The rows below come in pairs that one turn or mirror swaps. Which row does each named row swap with?
Q_358: [-13  10 -11  12   2  -3  46   0  26 -18 -23 -13  -7  15 -12  22 -51  -9]
Q_829: [ 15 -21  -9   9   4  27 -20   0  14  15 -11 -32  -2  -8   8  -8  -5  -4]
Q_329: [ 18 -10  45   6  20 -36  -3   2  14   3   2 -18  -3 -23  20   7  -6  22]
Q_665: [  1  17  30  10  20  18   2  16  19 -39   1 -34  -7 -14   0  16 -14   2]
Q_901: [ 22 -10  -4   0 -11 -34  11  -3  27   5 -29  13  25  31 -25  34 -26  -1]
Q_14: [ 12  -9  -3   3 -10 -42   5  -5  57   3 -21   7  12  30 -15  28 -34  10]
Q_997: [-11  -2 -18   7   0 -19  33  -4  17 -11 -20 -22 -24  20 -19  31 -50  -4]
Q_594: [-40  13   4  -5   0 -18 -31 -19  33  17   3  -5  -3  18 -21   3 -37 -10]
Q_750: [-10  11 -10 -10   2 -28 -14   6  -7  33   8   0   5  22  -2  51 -42   3]
Q_747: [-24  20  -5 -20  12 -17 -14  14  -9  27  10   0   2  10   6  49 -35 -10]
Q_783: [ 16  -1 -10   2  -9 -46   2  -7  43  11 -29   1  21  26 -13  28 -39  16]
Q_848: [ 26 -10   2   3   3  23 -14 -17  10  11 -18 -31   2  -4  15 -12  -4  -1]
Q_100: [ 29 -12  -8  10   3 -38   6  -9  36   2  -9  18  17  35 -19  29 -31   3]
Q_474: [-17  14   6  13   1   9   6  28  14 -27 -14 -18 -37  -8  -5  25 -19  18]
Q_807: [ -8  19   7  -1  13   8   0  23   1 -51  -4 -29 -20  -5 -10  23 -19   6]
Q_674: [-19  12  18  16   0   7  -5  20  -4 -35  -6 -38 -25  -6   1  42 -19  -1]
Q_984: [-25   7  15 -25   6 -14 -21 -19  27  11  11 -14 -21  15 -30  11 -31 -25]
Q_728: [-11  21  11  20  14  16  -8  16  23 -35   0 -10 -37  -6  -7  23 -22   1]
Q_397: [ 11   6  -4  21   2 -21  -1  14 -10   0 -19  -8   8  20  51  43 -11 -14]
Q_241: [-43   4  10  -9   1 -17 -26 -12  29  -5  12   2 -13  29 -17  10 -30 -20]
Q_932: [ 16  -9   9   4  -1  32 -13 -12  19   1  -9 -34  -3   0   8 -15  -5  -3]
Q_542: [ 19  20  -5  13  11 -15  -4  20  16  12 -11  16  -3  18  48  36  -2 -20]
Q_59: [ 27  17   4  15  20 -11  -1  13   6   7  -8  -5  26   6  48  17  -4 -20]
Q_272: [  2  17 -16  12  13 -22  -8  12   1  18 -23   9  -3  16  52  35  -6  -1]
Q_591: [ 14  11 -12   4  14 -28   3  25  -8  10  -8  -3  15  20  41  31   7 -18]
Q_988: [ 21  -1  -3  10  -9 -38  -5   0  43   1 -27  12   9  40 -19  37 -19  -6]
Q_445: [-44   4   4 -12  -1 -20 -21 -13  31  18   9 -20  -7  17 -21   4 -38  -4]
Q_430: [ -3   3 -19  15   6 -13  43   4  18 -25 -26 -10 -11  14 -12  37 -39  -2]
Q_360: [ 23 -13  -4  -1  -4 -38   1  -4  46  -9 -17   7  11  34 -26  27 -30  -5]
Q_37: [ -6  13  30  12   9  15 -12  16  17 -51  -2 -12 -15 -12  -8  21  -8   0]
Q_843: [-30   8   9 -19   5 -27 -27 -18  25  10  18  -4  -6  24 -28  10 -24 -22]
Q_948: [ 25  -1  46   9  24 -45  -4  -4  14   2  -2  -6   3 -15  23  10  -3  15]
Q_288: [ 20   7   6  10  10 -14  -7  12  16   4 -12   5  16  16  46  29  14 -31]
Q_527: [ 18 -11   1  -3   1  17 -19 -14  15   9 -23 -38   7  -4  23 -14  -9 -14]
Q_22: [ 17   3  31   3  16 -48   0 -12  13  -6   0  -7  -9 -31  23  12  -2  21]
Q_496: [ 20  -2  41   4  19 -42  -5   5  15   7   4 -11  -3 -27  14   6  -5  18]
Q_625: [-46  -3  14 -24  11 -20 -15 -19  19   5  11  -8  -9  19 -25  14 -28 -17]
Q_75: [ 19  -6  38  10  12 -40  -6   3  18  -5  10 -17   2 -24  11   9  -5  26]
Q_355: [-15  26   2 -12  19 -18 -14  10   4  31   9   0  16  12   6  56 -39   3]
Q_498: [ 21 -13  -6   3   5  23 -13 -19  18   4 -13 -31  -3  -7  14 -18  -6   0]

Swapped with Q_665: Q_59
Swapped with Q_430: Q_747
Swapped with Q_750: Q_997
Swapped with Q_988: Q_241

The rows below come in pairs that one turn or mirror swaps. Which row does each named row swap with?
Q_754: [ 16  -3   1  -7   3  26 -18 -23  24 -12 -13 -15  19  -4 -23   2  26  14]
Q_956: [-13  17  14  21   3   3 -24 -33   0 -13 -28 -38  23  18 -51  12   9  -5]
Q_792: [-24 -16  22   1  -7 -34 -13 -13 -10 -33 -42 -43  19  20 -31  -2  11  -4]
Q_137: [ -8  -6  24  34   7  -6  -1 -20   1 -11   0  -8  42 -18  -5 -26 -15  -4]
Q_515: [-59  -1   2   0  11  21 -23 -44  23 -52  -3 -36  38 -17 -30 -13 -14   4]
Q_521: [ -1  -3   4  17  30 -18  -3 -10 -33 -37 -31  -8   9   7  -1   2 -21  -7]
Q_192: [-17  17 -26 -26  19   0  -4  -8 -20 -26  33 -32  15   2 -19  -3 -21  25]
Q_280: [-68  21   3  -1  11  12 -22  28 -20 -31 -10 -31   6  12 -14  -8  21  11]
Q_399: [-24  -4  16 -13  58   2 -28  -1 -11 -44 -17 -13   5  -1 -18  19 -27  -3]
Q_124: [-65 -15  23   3   4  13 -12 -21  17 -26  -5 -35  24  17 -17  -5 -47  10]
Q_593: [-18  15  11  18  13   9 -13 -16 -18 -17 -30 -26  23 -24 -10 -33  37  18]
Q_583: [ -5 -29 -20 -19   4  26  -9 -11  -9 -61  -5 -19  11 -10 -17   7 -19  26]
Q_851: [-18  33  15  -9  16 -26 -28  16  -1 -32  -5 -23  20   2 -47 -32 -38  18]
Q_538: [-10   8  24 -11  -4   7   1  -1 -22 -62 -24 -31  18 -17  -1 -45   0  13]
Q_264: [-14  -7 -31  -9  34  17 -38  -8   9 -35 -24  -7  28  11 -20   8 -18 -20]
Q_867: [-56  39  -1 -10  19   1 -34  -3 -12 -37  -1 -12  51  30 -18 -11   9  11]
Q_939: [ -3   0   9   7  10  10   0 -22  -9 -47  -6  -1  56  15   3 -16 -23  38]
Q_499: [-11 -12  42  -4   6  28  -6  -6  -1 -18  11  -2  16  21 -39 -15   6  20]
Q_369: [-38  -1   4   0  32   6 -32  -5  12 -77  -8 -33  34  23  -3  19  -6  30]
Q_167: [-18 -11  -3   3  20  14 -23  15 -13 -82  -6 -35  25  13 -11 -29  19  14]
Q_501: [ -9  -3 -20 -29  13  28  -2  17 -11 -23 -24 -46  30   6 -34 -14  11  27]
Q_554: [-12 -14  21 -36  23 -30 -49 -11   5 -33 -12 -28  26   9 -28   1 -23  -2]
Q_402: [-66   4  21  -9  -7  11 -23  43  -7 -23 -14 -23  22   2 -23  -5  -4   5]
Q_225: [-20   7  -9  10 -20  11  -2 -11   9 -48 -34 -38  -9  15 -22 -38 -10 -10]
Q_835: [-27  16  15  -1   8 -16   7   3  38 -38 -24 -24  33 -13 -17 -37  16  -2]
Q_214: [-16  23  36  12   1  11 -31 -15  -2 -24  18   7 -10   0 -27  -3   3   7]
Q_855: [-59   3   3  18   1   7   7 -13  -7 -42  25 -46  14  14  -6  -7 -21  29]
Q_448: [-29  35 -12 -19   0  -5 -34   2  18 -37  -9 -28  55 -17 -13 -33 -15  31]
Q_930: [-21 -16  21   5  27  -8  -6 -35   7  -2  -1   2  24 -21  -4  -6  11  10]
Q_748: [  1  -8  -9   4   1   5  -7  24  16 -35   3 -50  -4  24  -5 -30   2  13]
Q_20: [-29 -18  28 -23  21 -30 -22 -13  -2 -21 -32 -36  -4   8 -38  -8  12   9]
Q_106: [-10  15  22   0  -4   9 -10 -19  12   2   1  -3   4  -9  13  -1  13  21]
Q_314: [ -6  16   0 -12  -2 -24 -36   6 -11 -24  -1 -44  44 -11  -3  -1 -21  47]
Q_713: [-16   4  11  -4  -6 -19 -53  -4 -20 -27   4 -24  37  23 -31 -23 -35  34]
Q_174: [-32  14 -25 -16   0  -8 -16  11 -10 -12  10 -36  38 -16 -21  11 -37  24]
Q_881: [-34  -8  -9  23  14  -4 -19  -6  33 -46 -13 -11  10 -21   4 -39 -29  12]
Q_613: [ -1  36 -13  24  20   8   0 -16  17 -33   7 -28  -2  -4 -17  -2 -26  30]
Q_617: [-21  -7  13  -4 -12 -12 -35 -47 -13 -65 -19 -37  11  15 -12 -22  12  14]
Q_432: [-16  16 -26 -15 -23 -21  -4  12   7 -33   3 -40  36  22 -15  -1   9  11]
Q_213: [-28  19 -15  25  -9  20 -49  23  -7 -45 -10 -25   4  16  -2  -8  -2  -2]
Q_148: [-78 -15   9 -13  10  25 -13 -32   0 -24  -8 -18  20 -10 -22  -3  -8   8]
Q_245: [-55   6  31  -6   4  41 -38   1   9  -8   4 -20   9 -10 -20  -8 -15   2]
Q_570: [-30 -17 -14  -2  35 -24 -36   6   7 -31 -21 -23  26  -5 -29  21 -22 -14]
Q_71: [-33  13   4  15   3  23 -18 -30  12 -34 -57 -19   0  13 -10   0 -31   6]

Swapped with Q_245: Q_554
Swapped with Q_124: Q_399
Swapped with Q_225: Q_167
Swapped with Q_538: Q_748
Swapped with Q_369: Q_71
Swapped with Q_214: Q_713

